Small tables with named rows and columns. After each table, cells are looked up by row and column.

Table mupeg
columns: ladukel, fudi
kogaro: [216, 51]
baz: [52, 214]
bovafe: [196, 71]
mon: [56, 208]
nit: [116, 151]

What is the ladukel of mon in mupeg? 56
What is the fudi of bovafe in mupeg? 71
What is the fudi of kogaro in mupeg? 51
What is the fudi of mon in mupeg? 208
What is the fudi of baz in mupeg? 214
What is the ladukel of kogaro in mupeg? 216
What is the ladukel of bovafe in mupeg? 196
What is the fudi of nit in mupeg? 151
What is the ladukel of baz in mupeg? 52
What is the ladukel of nit in mupeg? 116
Which row has the largest ladukel? kogaro

Table niturir
|  | dumupaf | nobir | pur | nofubul | redeb | faz | sigo | vop | zuge |
|---|---|---|---|---|---|---|---|---|---|
| vodug | 33.547 | 28.394 | 97.876 | 58.197 | 48.431 | 60.015 | 81.814 | 30.566 | 96.295 |
| momuru | 29.802 | 74.286 | 92.737 | 28.969 | 54.876 | 54.205 | 82.318 | 79.319 | 26.248 |
| nuzasun | 95.138 | 86.899 | 26.688 | 27.009 | 63.847 | 79.569 | 58.212 | 88.624 | 54.288 |
| nug | 76.390 | 68.278 | 93.256 | 59.865 | 32.037 | 78.901 | 71.813 | 56.355 | 46.944 |
| mel | 97.921 | 80.360 | 52.038 | 59.665 | 44.926 | 82.156 | 52.011 | 65.618 | 80.023 |
| zem | 95.056 | 87.734 | 25.257 | 28.143 | 64.171 | 80.219 | 53.736 | 88.930 | 56.536 |
| zot | 66.468 | 29.783 | 89.351 | 94.877 | 31.157 | 87.717 | 55.679 | 27.803 | 95.116 |
| simi | 95.632 | 63.030 | 28.182 | 93.915 | 38.732 | 92.498 | 43.980 | 35.575 | 83.103 |
| nalo | 68.607 | 87.997 | 36.570 | 25.499 | 71.182 | 64.113 | 72.081 | 91.823 | 31.030 |
| vakun | 94.259 | 64.387 | 28.182 | 93.294 | 41.147 | 90.100 | 49.675 | 37.847 | 88.135 |
| das | 93.291 | 87.744 | 35.944 | 24.841 | 65.250 | 73.464 | 68.009 | 89.242 | 42.976 |
| tozo | 25.466 | 29.925 | 77.073 | 96.355 | 38.426 | 66.196 | 72.669 | 27.683 | 60.700 |

simi, faz: 92.498
mel, redeb: 44.926
tozo, nofubul: 96.355
das, vop: 89.242
tozo, sigo: 72.669
vakun, faz: 90.100
nug, pur: 93.256
tozo, nobir: 29.925
vodug, nofubul: 58.197
nug, nofubul: 59.865

Table rar
|  | roda | fadenol |
|---|---|---|
| depazut | 55.21 | 58.85 |
| givobo | 34.00 | 48.07 |
| sakanem | 78.62 | 37.72 |
| firo | 37.28 | 73.06 |
| vabo | 69.50 | 50.65 |
| gat | 40.83 | 40.83 |
| los | 46.96 | 60.96 |
| fel | 53.72 | 35.28 |
| tefab | 30.45 | 56.26 |
| bepobek | 51.01 | 32.92 |
| muge | 35.51 | 22.28 |
| nava | 32.18 | 75.71 |
| fizike | 43.19 | 40.69 |
| kigas | 42.62 | 38.67 |

roda of fizike = 43.19
roda of bepobek = 51.01
roda of vabo = 69.50
fadenol of kigas = 38.67
roda of kigas = 42.62
roda of sakanem = 78.62
roda of muge = 35.51
roda of nava = 32.18
fadenol of depazut = 58.85
fadenol of tefab = 56.26
Which row has the largest roda? sakanem

ruf =
,talidug,pur
zup,5.177,3.189
lut,3.261,0.926
nubeb,0.934,2.490
bedipi,4.648,4.035
vuzavad,5.873,9.540
menuvu,1.671,0.967
duzaf,2.095,1.021
kataki,6.407,7.780
medo,6.158,9.098
poraber,1.554,2.549
zuseb,2.010,1.125
ran,3.606,3.757
gari,4.196,1.743
tevomef,1.474,4.243

What is the pur of tevomef in ruf?
4.243
What is the pur of medo in ruf?
9.098
What is the talidug of vuzavad in ruf?
5.873
What is the pur of duzaf in ruf?
1.021
What is the pur of vuzavad in ruf?
9.540
What is the pur of ran in ruf?
3.757
What is the pur of kataki in ruf?
7.780

lefifaf:
|  | surekiz | vuroru |
|---|---|---|
| zim | 81.24 | 69.64 |
| vazire | 23.97 | 12.19 |
| pepes | 12.30 | 79.22 |
| sopina | 79.14 | 19.13 |

What is the surekiz of zim in lefifaf? 81.24
What is the vuroru of pepes in lefifaf? 79.22
What is the surekiz of sopina in lefifaf? 79.14
What is the vuroru of vazire in lefifaf? 12.19
What is the vuroru of sopina in lefifaf? 19.13
What is the surekiz of vazire in lefifaf? 23.97

gir =
cols = tusem, sog, fes, vunu, bak, mav, kabi, bag, sigero, san
tuni: [52, 40, 82, 43, 47, 42, 69, 55, 25, 48]
fik: [64, 37, 82, 48, 42, 34, 56, 47, 29, 26]
tinizo: [56, 39, 83, 44, 43, 37, 64, 52, 24, 41]
gid: [63, 42, 78, 39, 43, 24, 54, 49, 18, 33]
tud: [54, 36, 90, 32, 42, 45, 57, 51, 29, 46]
tefoner: [51, 41, 81, 44, 50, 45, 70, 56, 26, 47]

bak of gid: 43
san of fik: 26
san of tinizo: 41
vunu of tinizo: 44
bag of tinizo: 52
kabi of tinizo: 64
sog of tinizo: 39
tusem of tuni: 52
san of tefoner: 47
mav of gid: 24
fes of tud: 90
tusem of tud: 54
fes of tefoner: 81
san of tud: 46
mav of tinizo: 37
sigero of fik: 29
kabi of tuni: 69
bag of tuni: 55
Row with the largest fes: tud

ziz
         vegafar     zir     tek   totod   pesof     tiv
zitur      41328   43504  -94423   52576   46259  -81491
ketur     -37886  -32496  -82467   40665  -15004  -13940
karokop    40431   34987   35774  -77383    8626  -64280
buge        9602   12048  -16710  -23410     -73  -47976
vuz       -31726  -33192  -45007    3590  -14709  -25536
giv       -71292  -66979   -3573  -36776  -86092   46556
gotu      -96244  -96562   38240  -79254  -96096   55308
vuviv     -80724  -78938  -35766   -4620  -54823   22777
govi       43842   44174  -89882   48363   23343  -61121
nufumub   -20158  -23053  -12600  -29701   28081  -65818

totod of karokop: -77383
zir of nufumub: -23053
vegafar of govi: 43842
tiv of karokop: -64280
vegafar of buge: 9602
pesof of nufumub: 28081
pesof of zitur: 46259
vegafar of zitur: 41328
zir of gotu: -96562
tek of nufumub: -12600
tiv of ketur: -13940
totod of giv: -36776
totod of buge: -23410
vegafar of gotu: -96244
Row with the largest totod: zitur

mig:
,dus,zaz,damog,setabu,bubulo,bas,modopil,nadip,kazaf,pilozab
fibinut,37.35,12.99,4.00,19.77,-40.13,-35.16,-3.60,34.48,6.97,11.84
dev,14.74,-10.95,11.18,14.24,55.53,30.01,-7.17,11.54,-22.51,27.40
dibu,18.59,29.07,0.06,40.40,-40.21,-47.88,0.96,25.26,11.30,-0.22
filuro,-12.08,-16.40,-19.64,34.32,-18.83,22.19,10.53,-54.19,33.89,12.16
zos,18.22,7.57,27.36,-31.49,1.18,46.15,9.67,5.78,60.54,21.96
garemig,10.55,-36.02,-19.71,-17.10,-20.69,50.89,39.29,8.48,6.72,-3.96
mam,19.84,-10.80,-0.73,-8.74,40.85,-10.52,-26.31,-31.72,-33.95,33.51
lib,15.79,-5.17,0.34,-73.49,-17.24,33.25,40.74,7.30,22.04,-4.37
funu,-4.88,-18.18,-13.62,34.29,-39.43,32.05,26.35,-44.49,52.74,22.44
dut,24.04,-65.53,-26.98,20.10,11.99,66.09,9.36,45.51,-39.14,-9.31

damog of dut = -26.98
dus of filuro = -12.08
dus of dev = 14.74
damog of fibinut = 4.00
nadip of dev = 11.54
modopil of mam = -26.31
setabu of dut = 20.10
damog of funu = -13.62
bas of dev = 30.01
bas of dibu = -47.88
bubulo of dut = 11.99
pilozab of dev = 27.40
setabu of zos = -31.49
dus of lib = 15.79
kazaf of dut = -39.14
kazaf of garemig = 6.72
modopil of garemig = 39.29
modopil of filuro = 10.53

